(in the rows, 128 means zero)
A single turn carries every row of the set below to another of its rows. Some are shown first; where does it send the rows asked next?
P: [111 119 121 124 108 150 116 127  94 140 158 112 162 136 120 132 130 110
  96 117 154 117 111 114 155 149 128 109 143]
H: [155 157 148 104 124 108 140 129 135 121 119 135 117 145 100 135 117 113
 119 123  97 125 139 119 100 111 145 161 165]
B: [119 157 120 169 125  89 127 151 125 144 123 124 118 112  97 112 119 155
 111 154 118 124 144 125  99 134 108 131 116]
K: [151 169 148 116 117 107 148 135 142 118 124 101 113 142  96 129 123 139
 153 138  93 139 134 139  92 120 134 130 141]
F: [162 140 160 135 142 130 114 108 127 134 124 167 132 115 124 128 135  93
 154 136 132 131 126 134 163 130 162 154 147]
U: [121 122 155 125 119 145 118 131 116 129 161 121 123 129 125 153 159 109
 110  87 127 149 144 127 150 179 149 129 125]
C: [107 109 100 110 111 151 130 111 139 134 149 115 141 139 116 105  98 131
 117  97 141 119 139 109 140 119 132 116  99]
E: [159 167 178 134 123 131 126 117 121 131 138 146 121 136 125 144 155 113
 173 126 110 146 119 147 145 133 137 150 139]
T: [130 119 126  93 126 130 155 156 140 123 136 105 110 122 139 133 132 130
 108 113  93 141 130 122 127 156 162  89 129]
X: [147 179 130 112 134 103 130 111 123 117 108 126 120 144  87 140 144 120
 117 144 102 138 135 132 104 128 121 162 117]
D: [140 121 142 171 121 124 125 136  97 149 149 145 134 121 126 128 145 127
 174 149 148 116  98 151 148 114 112 128 126]
W: [119 117 148 119 106 138 118 121 124 130 142 114 132 114 148 140 157 104
 115 103 113 123 136 107 140 192 151 127 138]
R: [125  99 116 129 123 144 117 146 100 148 152 125 149 156 123 136 137 118
  95 110 149 126 115 131 163 126 122  97 122]
M: [134 110 130 152 132 112 118 138 109 144 147 149 138  76 134 109 120 121
 147 166 162 122 122 138 142 125 109 123 127]
V: [147 168 145 122 154 144 143 123 105 139 116 184 132 132 127 139 140 112
 151 147 114 123 114 130 144 128 135 151 118]
G: [118 124 119 163 117 113 136 143 128 143 135 104 122 122  95 113 111 149
 168 145 134 113 131 145  88 114 106 128 114]
Q: [135 111 119  91 107 121 151 127 152 121 131 114 119 123 152 112 130 132
 113 109  93 120 136 100 137 141 154 101 119]
Z: [116 125 123 129 113  95 133 144 127 128 143 116 116 101 102 118 103 135
 125 138 135 119 149 126  75 117  95 151 128]
N: [118 133 134 170 135 107 140 139 101 133 138 168 120  91 111 121 132 140
 154 154 149 102 117 130 144 132 140 133  98]
L: [104  87  99 114 130 147 127 132 146 133 131 107 120 137 116 120 111 126
 128 100 131 123 139 131 124 130 142 112  81]

N turns into B
H turns into F
Where do these go?
Q turns into W
L turns into T
K turns into E

